One hidden turn or mirror swaps the rows below in pairs. Which row is each named row swapped with?
K342: [-1.23 +1.06 -1.61 +1.49 +0.71 -0.67 -0.59 +0.18 +0.09 -0.81 -0.04 -0.31 -0.28 +0.80 +0.73 -3.15 +0.28]
K161: [-0.09 -0.62 +0.51 -0.74 +0.12 -3.10 -3.19 -0.36 +0.63 -0.74 -0.51 +1.13 -1.22 -0.71 +0.34 -0.54 -0.75]
K162: [-1.27 +0.89 +0.95 +1.45 -0.06 +0.14 -0.62 +1.26 +1.08 +0.12 +0.84 +2.04 +0.93 -1.08 +2.29 -2.56 -0.02]
K602: [+1.87 -1.72 -0.39 -0.06 -0.57 +0.29 +0.13 -0.76 -1.31 +1.26 +0.48 -1.99 -1.22 -1.40 -2.10 +1.54 -1.38]
K688: [+1.94 +1.23 +1.00 -1.31 +1.25 -1.87 +0.57 +1.36 +1.36 +2.17 +0.11 -1.62 +0.97 +0.84 -0.65 -0.07 -1.08]
K244: [-0.83 +2.53 +0.06 -0.51 -0.30 +2.01 -1.10 +1.29 -2.00 +0.36 -0.46 -0.29 -0.30 +0.11 +1.49 -2.10 -1.46]
K515: [+2.09 -0.63 +0.37 -0.16 -0.07 +3.48 +0.44 +0.31 +1.08 +3.05 +0.45 -0.82 +0.44 -1.52 -1.55 +0.24 -1.24]
K692: [+1.41 +0.15 +1.14 -0.30 +0.63 +1.62 -1.12 +0.22 +0.24 +0.74 +3.32 -0.49 +0.84 -2.71 +0.58 +0.21 -0.60]
K898: [-0.18 -0.79 +0.52 -0.62 +0.95 -0.22 -1.86 +0.97 +0.99 -1.20 +3.51 +0.62 -0.17 +0.04 -0.05 -0.37 -0.43]
K50: [+0.90 -1.70 -0.84 +0.68 -0.87 +1.36 +0.10 +0.10 -1.44 +1.17 +0.38 -1.75 -1.14 -1.95 -1.45 +1.88 -0.55]
K158: [+0.74 -0.09 +1.06 -0.58 +0.13 +2.83 -2.33 -0.40 +2.19 -1.23 -2.56 +1.91 -0.44 +1.38 -0.08 +0.57 -1.17]
K460: [-0.34 -0.85 -0.45 -2.43 +0.93 +1.38 +1.00 +1.41 -0.82 +0.83 -1.70 +0.26 +1.37 -1.12 -2.10 +1.90 +0.55]
K613: [+0.25 +0.41 +1.71 +0.60 +0.79 +3.00 +0.61 +1.44 +0.59 +0.10 +0.33 -0.58 +3.58 +0.39 -0.53 -0.02 +0.18]
K430: [+0.16 +1.07 +0.79 -3.26 +0.89 -1.66 -0.92 -0.74 +0.89 +0.58 -2.90 +0.50 -0.65 +0.91 +0.23 -0.74 -0.66]
K368: [+0.09 -0.52 +1.03 -0.14 -0.75 +0.81 +2.18 +2.30 -1.30 +2.47 +1.58 +0.54 +0.72 +0.78 -0.38 +0.05 -1.82]
K610: [+2.39 -1.58 +0.28 +1.74 +0.29 +2.91 -2.72 +0.38 +0.65 -0.52 +0.08 -1.24 +1.43 -0.14 -0.98 +0.32 -0.86]
K859: [+1.44 -0.85 +1.78 +0.68 -1.43 +0.77 +0.05 +2.03 -0.67 +0.22 +1.89 +2.06 +1.92 -1.39 +0.81 +0.92 -1.28]
K672: [-0.59 +0.59 -0.39 -1.44 +1.08 -3.47 -0.33 -0.12 -0.25 +0.72 -0.20 +0.38 +2.69 -0.52 -0.40 -0.30 -0.64]
K990: [+1.00 -0.36 +0.91 -2.19 -2.00 +3.31 +0.72 +0.59 -0.57 -0.23 -1.67 +1.13 +1.59 -1.63 +0.64 +1.20 -0.68]
K726: [+1.67 -0.31 +1.79 +0.12 -2.21 +1.12 -0.92 +0.32 -1.20 -1.29 +1.26 +1.09 +1.19 -1.76 +1.02 -0.13 -2.34]
K670: [+1.68 -1.54 +0.54 +0.22 +0.36 +3.00 -2.34 -0.01 +0.81 -1.83 +0.14 +0.65 +0.42 +1.80 +0.86 +0.61 -0.88]
K862: [+0.75 -1.53 -0.75 +1.05 -1.78 +0.68 +1.71 +1.30 +1.61 +0.91 -1.69 +0.24 +0.67 -1.31 +1.26 +1.71 +1.06]
K367: [-0.93 +0.28 -0.94 +0.14 +0.73 -0.01 +0.78 -0.37 +2.23 +2.76 -1.17 +0.34 -2.19 -0.09 +0.08 -1.82 +0.34]
K527: [-1.24 +0.00 -0.43 +1.67 +1.22 -0.95 -0.84 -0.87 +1.55 +0.82 -3.39 -0.84 +1.46 +0.78 -0.44 -0.56 +1.00]
K483: [-0.29 -0.10 +0.75 +0.09 +0.05 -2.98 +0.93 -1.30 +1.01 +0.67 +0.10 +0.82 -0.34 +2.75 +0.09 -0.42 -0.84]
K341: [+0.43 -1.07 +0.35 -0.06 +0.30 +2.42 -4.54 +0.70 +0.67 +0.32 -2.14 -0.07 -1.28 +0.08 +0.36 +0.69 -0.41]
K771: [+0.91 -1.10 +0.52 -1.09 +0.53 +0.11 -1.82 +0.42 +1.86 -0.07 -4.69 +1.17 +0.61 -1.10 -1.21 +0.07 -0.64]
K888: [-0.55 +1.03 -2.41 +0.04 +0.37 -0.34 -1.53 -1.13 -2.20 -0.57 -0.57 -0.84 +0.84 +0.69 +0.53 -1.47 -0.93]
K135: [+1.05 +0.83 +1.85 -0.47 -0.03 +0.36 +2.20 -0.31 +1.13 +0.85 -3.56 +0.84 -0.49 +2.08 +0.13 -0.41 -1.27]
K789: [+0.15 +1.76 +1.14 -1.99 +0.00 +1.41 +1.29 +1.84 -0.39 -0.56 -1.42 +1.31 +1.97 -1.10 -0.07 -1.99 -1.58]
K841: [+0.11 -2.82 -0.15 +1.01 -0.35 -1.50 -0.56 +0.66 +0.81 +2.87 -2.10 +0.57 -1.52 +1.07 -0.76 +1.18 -0.55]
K488: [+1.38 -0.70 -0.33 +2.59 -2.31 -0.57 -1.59 -2.02 -0.46 +0.01 -0.63 -0.46 -0.05 -1.01 +0.52 -0.31 -2.21]
K847: [+0.98 -0.60 +1.40 +0.07 +0.26 -2.28 -1.32 -2.84 +1.57 +0.54 -0.79 +0.90 -1.83 -0.90 -0.61 +0.72 +0.00]
K110: [+0.53 -0.35 +0.46 +0.92 +0.12 -4.16 -1.95 +0.05 +0.44 +1.25 -1.03 +1.25 -0.22 +0.00 +0.32 -0.04 -0.91]
K936: [-0.89 +0.00 +0.60 +0.37 +0.66 +4.40 -0.72 +0.82 +0.93 +2.25 +1.40 +1.29 +1.39 -0.23 -0.37 +0.46 -0.90]
K280: [+1.76 -1.78 +2.09 +0.92 -1.17 +0.94 +0.33 +0.07 +1.96 -0.66 -0.95 +1.87 +2.66 -0.09 +1.21 +1.19 -0.92]
K560: [+0.66 -0.28 +1.33 -0.98 -0.36 +2.49 -1.93 +0.20 +1.85 -1.14 -1.96 +1.22 -2.41 +1.49 -0.18 +0.45 -0.74]
K916: [+0.77 +0.53 +1.65 -0.40 -1.09 +1.13 +1.54 -0.82 -1.03 -0.19 +2.60 +1.10 +0.58 -2.36 -0.05 +0.70 -0.47]
K357: [-0.58 +2.01 -1.07 -1.83 -1.04 +1.28 -0.69 -0.03 -2.65 -0.07 -1.11 -0.75 -0.17 -0.90 -1.14 -0.63 -1.50]
K902: [+0.66 -0.08 +0.50 +0.93 +0.21 +4.04 +0.89 -0.45 +0.91 +2.22 -2.80 -0.20 +1.41 -1.11 +0.26 +1.24 -1.12]
K325: [-1.53 +0.86 -0.75 +1.27 +0.86 +0.28 -1.72 -1.67 +1.23 +3.42 -2.09 +0.34 -0.21 +0.43 -0.34 -0.88 -1.13]
K369: [+0.02 +0.91 +0.19 +0.12 -0.14 -1.80 +0.75 +0.06 -0.03 +1.62 -3.61 -0.11 +2.50 -1.73 +0.02 -0.30 -1.24]
K133: [+0.48 -0.74 +2.71 -1.22 +1.33 +0.96 +0.56 +2.38 +2.82 +0.01 -0.93 +1.75 +2.27 -0.48 +0.35 +0.97 -0.32]
K963: [+1.65 -0.69 +1.03 +1.21 +0.42 -0.09 -4.03 -0.07 +0.55 +1.79 -0.57 -0.14 +1.96 -2.30 -0.85 +0.18 -1.31]
K705: [+0.86 -2.54 +0.06 +0.18 -1.44 +1.16 +0.54 -0.45 -0.90 +0.44 +1.12 +0.40 +2.06 -0.41 -1.07 +2.78 -0.68]
K254: [+0.32 +0.11 +0.10 +1.90 +0.05 -1.42 -1.44 -1.99 +1.93 +1.14 -0.68 +0.06 -1.59 -1.66 +2.10 -0.92 -0.13]
K673: [+0.20 -0.67 +0.81 +0.13 -0.14 -0.21 +2.10 +0.26 +1.07 -0.30 +0.96 +0.35 -3.30 +1.08 +0.40 -0.48 -0.42]
K580: [-1.64 +1.42 -0.01 -1.56 +3.22 +0.46 +0.32 +0.34 +1.69 +2.17 -1.44 -0.15 +0.08 +0.45 -0.25 -0.55 +0.07]
K58: [-0.99 +2.44 -1.65 -1.72 +0.25 +1.40 -0.84 -0.32 -2.06 -0.30 -1.17 +0.31 +1.14 -0.64 -0.95 -0.72 -1.57]
K165: [+0.43 +0.08 +1.50 +0.33 +0.61 -0.61 +1.11 +0.20 +1.17 +0.54 +0.74 -0.54 -3.41 +1.78 +0.47 -0.89 -0.99]

K726 is swapped with K161
K342 is swapped with K610
K430 is swapped with K990
K859 is swapped with K110
K483 is swapped with K705
K670 is swapped with K888
K58 is swapped with K158
K244 is swapped with K341
K916 is swapped with K847
K357 is swapped with K560

